rotation ticks, each row followed by its count of ticks
The counts run from 0 to 851.
[104 136  84 137  96  99 140 119 186 168 131 135 135 124 161 100 140 152
 146 104 150 163 138  78 142 113 112 113 147 135  83 181 101 121 136 122
 134  92 119  85 154  61 127 169 104 150 108 130  89 170 130 164 109  85
 119 136 114 107 143 122 138 117  96 128 134 163 153 146  85] -> 411
[ 73 116 171 108 138 136 155 119 165 134 127  77 160 106 132 108 104 159
 123  87  96 136 108 158 125 116 120 112 127 158 113 145 100 112 161 138
 171 121 108 113 104 157  82  76 131 160 168 178 104 184  77 151 140 113
 183 145 145 110 133 134 124 137  86 140  99 130 154 148 132] -> 88
[119 136  69 200 108 123 123 117 107 119 120  87 133 111  99 148 110 110
 105 162 150 129 109 132  84 116 150 178  97 104 145 127  95 109  70  74
 132 143 143 103 152  96 134 112  96 119 152  93 103 140 151 125 146 116
 126  97 154 155 138 167 124 121 132 137 190  75 117 137 130] -> 805
[126 107 148 116 134 130  82 145 103  92 146 132  92 180 112 149 138 177
 126 159 183 144  99 128 110 117 149 152 129 133 127 133 156 152  57 109
 136 128 164 145 106 129 153 128 176  98  70  90 141 101 112 147 130 147
 109  79 104 117  78 159 103  78 101 133 136 117 145 131 135] -> 351
[152 121 134  89 132 116 105 141 174 183 147 142 160 115 106  95 146 155
 154 116 145 109 143 102 136 118 140 130 152 145 132 113 145 113 126 185
 132  71 140 110  95 116 140 130 155 148  96 139 133 117 109 160 117 129
 122  98  63 115  91  84 131  68  88 138 158 176 148 159 137] -> 787
[130 137 146  96 159 166 167 163 123 130 142  91 140 123 158 132 144 142
 110 112  92 104 105 139 155 145  95 125 171 142 143 147 136 142 173 118
 116 140  72  83 162 110 127 156  95  97  95 141 120 108  70 110  97 100
 168 163 124 158 172 133 166 151 131 180  77 112 121 143  99] -> 611
[147 115  89 147 153  97 132 141 139 122 140 128 116 120  73 158 176 106
 121 132  95 137  89 147  74 126 165 145 140 158 137 115 112 163  92 151
 170 126 194 184 116 152 152 143 108 133 105 144  98 124 189 122  87 117
 141 138 117 154 129 147 119 106  97 140 137 123 135 113 181] -> 572
[158 131 167  86 140  87 106  97 124  99 114 154 124 166 134 131 120 121
 165 128 129 129 155 145 156 120 119  78 126 105 109 114 141 100 149 189
  87 135 104 163 113 172  90 110 171 146 178 147 139  73 124 100 171 155
  95 116 134 134 110 108 139 136 177  96 123 154  97 135 140] -> 296
[104  88 119  93 141  95 103 144 174 106 152 104 136 179 114 114 138 185
 172 126 127 134  80 162 110 122 143 133 167 150 110 151  98 122 119 131
 137  95 125 122 119 116 124 139 129 139  98 157  78 163  82 162 130 104
 149  90 138 130 141 169 117  93  84 152 115  94 166 161 126] -> 420
[121 141  98 168 122 134 138  92  84  79 112  91 115 102 140 103 108 102
  88 108  97 166 111 118 109 104 148 143  94 120  96 144 129  92 147 107
 152 151 119 145 162 118 103  90  97  73 174 116 113 141 116 113 134 140
 129 143 151 120  89  98 111 127 144 170 161 102 124 145  70] -> 225
[140 130 141 127 108  80 153 113 166 133 123 209 109 161  99 159 138  95
 118 135 132 133  86  40 105 118 132 129 142 142 131 114  96 144 112 137
 155 114 160 147 139 161 168 147 123 145 121 129 133 153 193 115  92 167
 109 131 123 126 112  87 102 119 104 135 109 164 136 101 150] -> 493
[118 151  64 186 121 138 124  95  82  77 116  82 113 109 128 122 115  96
 103 140 129 134 116 118  90 100 135 154  78 129 114 113 112  88 112  90
 140 137 146 135 164 118 107 103 104  81 163  98 110 129 118 105 155 145
 118 115 159 142 128 143 134 113 125 152 177  68 116 131  93] -> 515
[158 140 195 104 151 157 108 155 102 100 155 145 112 137 131 112 135 178
 129 162 149 108 135 134 139 156 102 135 140 100 122 139 186 133 120 133
  96 165  79 101 114 127 142 134 150 101 107 112 179  70  86 137 115 153
 117 123 119 109  84  85 174 107 155 155  88 146 124 135 135] -> 687
[183 161 164 101 128 121 114  98  94 109  87 102 116 133 116 143 140  98
 118  88 115 160 142 100 151  77 171 153  81 129 150 100 152  96 122 130
 115 111 130 155 137 154 116 118 148 113 143  85 149  86 114 101 138 173
 117  82  94  92  93  85  87 137 103 139 162 159 114 104 118] -> 305
[ 81 144 148 145  88 137 159 111 164 179 126  96 122 104 138 137 113 126
 147 170 157 137 137 121 138 111 119 110  99 107 163 166  69 115 115  70
 107 101 130  51 111 111 114 108 135 152 129 106 142 162 185 164 150  92
  96 102 128 130 148 136 116 146 104  96 160  98 110 121 127] -> 257
[160 133 142 125 138 136  99 158 132 132 154 136 135  80  87 150 139 119
 112 138  89 108 121 151 111 138 162 153 165 126 158 118 154 135 146 192
 173  54 147 179 125 169 161 144 147 150 130 130 146 105 124 153 107 114
 163 147  92 171  90  93 141 113 125 135 138 136 108 124 172] -> 239
[139 111 157 129  98 101 110 133 159 109 124 130 134 181  97 195 105 156
 174 153 109 137 132 133 149 128 130 163 142  91 155 111 130  94  68 152
 115 125 147 163 134 150 162 115 141 185 161 138 118 165 172 139 110 149
 110  85 136 136 129 131 111 133 149  93 132 140 129 130 152] -> 339
[102 136 177 116 122 127 120 124 129 176 128 154 134 102 142 113 165 128
 112 125 136 127 144  80 154 124  90 108 125 140 142 195 120 161 159 116
 103 145  85  66 146  99 109 146 124 136  95  85 157 127 180 140 124  76
 102 140  88 137 140 133 156 174 158 114  96 135 118 101 126] -> 400
[124 152  93 133 130 153 129  91  85 170 152 172 120 102  93 129 151 109
 115 161 158 101 132 118  83 133 196 109 151 116 147 148  90 140 106 125
 140 123 146 162 107 105 140 143 108  85  67 102 102 104 156 123  99 132
 117 115 126 155 100 161 103  93 151 126 173 120 127 119 164] -> 650
[173 127 107 117 180 131 131 118 138 115 157 128 128 163 119 131 120 133
 128 146 175 121  95 165 121 172 105 105 186 120  67  93 140 132 124 172
 150 161 122 161 118 145 154 120 148 134 129 158 105  61  96 121 127 111
 156 173 167 136 134 129 164 100 153 134 123 140 130 142 180] -> 285
[142 126 134 143 117 116 101 116 129 110 115 140 131 175  98 158 178 120
 146 124 136 159 145 132 181 138 114 152 149 145 128 110 161 115  91 156
 137 126 159 203 146 123 169 155 147 184  86 102 114  95 165 147 103 133
 127 103  99 154 178 157 131 139 137  97 133 179 119 108 183] -> 195
[117 107 138  93 122  97 104 144 139 201 129 157 180 134 148 118 139 150
 160 142 151  73 163 102 160 124  94  98 135  95 156 108 120 126 105 138
  93 124  98  68 111 100  93 139 150 168 132 130 143 153 155 136 158 104
  96 111  94 140 153 129 146 155 171  81 118 137 115 130 136] -> 254
[139 121 128  97 134 118 139 137 126 176 129 105 143  84 100 141 138 130
 127 136 115  91 100 138 106 111 218 153 133  89 201 139  84 149 112 113
 136  84 164 124  99 145 117 111 134 107 127 146 117 141 140 120 144 113
 122  73  93 127 106 138  71 118 108 154 175 114 119 154 142] -> 171
[ 87 133 180 150 140 114  93 170 125 119 128 101 175 116 129 105 147 135
 118  96 134  64 153 176 129 146 119 160 123 148 142  95 185 125 122 123
 151 144 116  97  77 152 118  94 125 160 160 131 153  97  81 140 168 137
 172 117 101 112 118  98 183 115 112 124 113 143 117 164 155] -> 387
[146 124 133 109 141  99 125  84  78 116 110 144 116 143 118 105 125 128
 119 139 151 131 117 134 141 115 178 128 132  71 132 135 121 136 107 140
 101 137 107 105 112 145  84 103 137 102 182 169 126  81 103  73 172 140
 114 103 132 125  66 105 115 126 176 138 149 148  83 176 110] -> 841
[131 115  86 162 128  89 142 157 127 168 136 131 149  58 125 144 143  90
 100 132 103 109 123 121  94 136 139 136 146 126 169 168 103 158 147 105
 153 103 147  93 162 109 138 156  74 133 146 146 113 167 175 138 125  67
 133 169  99 159 147 109 161 153 127 139 138 104 111 115 123] -> 324
[ 64 105 111 130 132  93 129 149 133 115 135 113 137 100 168  83 139 104
 146 101 108 110 159 178 145 133 120  98 119 150  94 136 121 120 187 149
 175 103 145 170  96 131  91 104 124 145 179 165 116 164  69 133 180 137
 151 146 134 121 141 142 151 122 110 117 121 120 124 164 112] -> 377
[ 97 138 118 133 116 133  49 143  90 123 134 128 166 163 117 129 118 126
 150 138 142  72 159 157 120 151 107 164 138 145 127 159 143 147 117 165
 129 143 116 168 156  96 130 160 136 164 156  99 135 158 142 135 136 106
 131 123 130 145 151 186 185 170 180  82 129 122 147 108 132] -> 186
[164 118  93  94 125  75 151 101 160 134 117 139 136 165 119 172 113 128
 158 105 110 163  86  67 131 104 158 171 145 107 150 118 107 107 119 115
 135 115 141 165 180  97 159 142 107 126 125 128  60 161 150 121  94 133
 120  96 151 105 153 136  73 121 126 144 153 146 171 142 119] -> 416
[100 122 136 119 139 149 114 170  97  91 144 153 124 117 148 101 151 129
 115 133 127  98 124 147 128 160 133 149 191 119 143 163 149 140 147 135
 131 111  90 117 130  98 141 153  88  77  92 141 121  85  47 123 125 123
 174 132 126 177 105 139 159 115 155 170 101 143 108 190 114] -> 609
[ 72  91 170  94 101  79  89 113 158 135 117 137 153 147 124 140 137 171
 141 104 132 156 134 131 138 105 105  95 114 136 115 148 144 111 109 162
 156 106 106 120 117 150  70 108 186 180 141 127 137 162 125 167 162  77
 148 115  82 123 120 142 103 144 133 100 127 153 124 140 132] -> 632
[133 113  97 118 132 134  65 175  87  76 131  89 128 133 144 115 146 117
 143 115  95 131 160 172 148 115 107 141 101 162 134 126 161 122 146 166
 138 117 154 189 172 114 125 170 136 113 134  89 134 135  86 122 177 131
 114 111 103 172 147 172 163 141 138 131 130  84 107 139  83] -> 520
[136 128 131 100 125 142  82  93  83  96 129 150 105 167 111 109 135  96
 117 156 136 127 117 124 159 133  80 100 126 158 110 104 148 115 125 183
 134 125 124 162 157 158 118 139 176 127 117  95 171 101 128 100 151 153
  97 131 129 185 118 159 139 133 198 116 109 112  67 142 135] -> 441
[105 130 154 149 109 113 151 109 137 104 107 161 125 184 136 192 123 128
 110 121 162 159 108  56 108  85  95 123 102 133 132  79 132 105  77  64
 145 166 125 114 141 144 117 105 136 144 109  78 142 155 162 129  98 144
 138 104 130 109 153 139  77 125 106 130 103 141 144  91 128] -> 347
[152 160 165 122 115 177  88  94 111 155 147 130 142 127  68 100 138 150
 129 169 149  89 130 128 127 147 135 153 141 125 139 128 126 124  97 193
  98 162  80 125 112 130 165 100 151 133 122  90 138  94 169 142  90 147
  93  98 123 142  97 140 151 120 174  95 139 140 125 127 187] -> 106
[174 135 120 115 154  81 116 115 110  88 114 115 122 183 117 111 131 149
 141 134 141 124 132 138 135 112 172 130 110  82 106 123 129 142  73 146
  85 139 112 108 127 115  81 148 125  86 171 161 133  79  75  80 150 154
 109  97 138 121  94 118 155 133 137 171 128 127 108 157  82] -> 218
[ 77 121 107 138 158 157 137 173 100  98 154 126 134 160 126 109 162 161
 123 119 138 116 117 164 146 159 111 130 174 162  94 143 137 153  83 133
 137 174 137 137  95  86 135 155  81 119  86 174  94 130  85 143  91 143
 168 124 129 149 151 188 168 106 126 159  91 136 149 168 136] -> 276
[124 131 152  79 142 115 142 133 118 151 120 119 167 133 148 112 131 152
 142 104 147  78 130 170 139 139 175 137 182  81 144 148 135 120 153 116
 125 132  80  94 117 111 102 104 112 112 136 150 114  83  47 124 159  85
 187 116 126 113 133 152 134 144 144 146 158 155 118 179 142] -> 464
[174 139 154  73 119 128 104 118 181 169 157 134 138 116  99 114 135 143
 133 123 128 137 124 100 132 107 169 136 146 137 142 119 137 117 141 175
 141  61 133 142 120 133 157 135 184 159  87 115 130 106 131 166 101 123
 119 102  73 114  99  88 109  83  88 128 154 174 132 120 153] -> 786
[ 85 157 104 165 110 184 142 156 110  92 146 112 138  78 176 118 121 117
 131 123 100 129 194 169 139 140  85 101 125 162 102 142 146  90 173 127
 161 127 123 169 119 108 121 127 111 111 126 109 111 161  83 149 119 155
 159 161 149 167 153 141 167  95 143 136 110 100 124 129 119] -> 523
[ 69 131 155 158  99 141 146 157 155  91 129 123 141 170 134 155 107 176
 126 138 158 123 137 108 123 104  84 122  99 142 118  98 127 112  61  85
 135 139 130  82  87 141 124 119 125 159 139 139 151 180 130 155 115 177
 134  97 133 120 132 126 145 110  78 131  83 117 154 130 135] -> 345
[117 107 125  94 138 111  58 157  95  76 130  92 129 111 128 104 161 142
 121  80  73 157 135 162 142 102 147 150 122 166 123 158 184 119 156 182
 153 109 141 185 160 121  98 147 143 115 129 112 115 128  90 139 144 118
 141 120  81 154 120 146 132 141 143 164 122 115 113 144  85] -> 230
[112 102 130  97 130  78  99 126 165 145 147 183 141 174 124  72 145 147
 153 135 181  93  96  89 113 125 134 101 152 152  88 102 102 139 109 142
 128 126 130  96  93 120 155 129 133 126  89 146 124 115  98 131 134 158
 112  95 111 113  93 123 155  64 104 137  99 140 163 175 137] -> 498
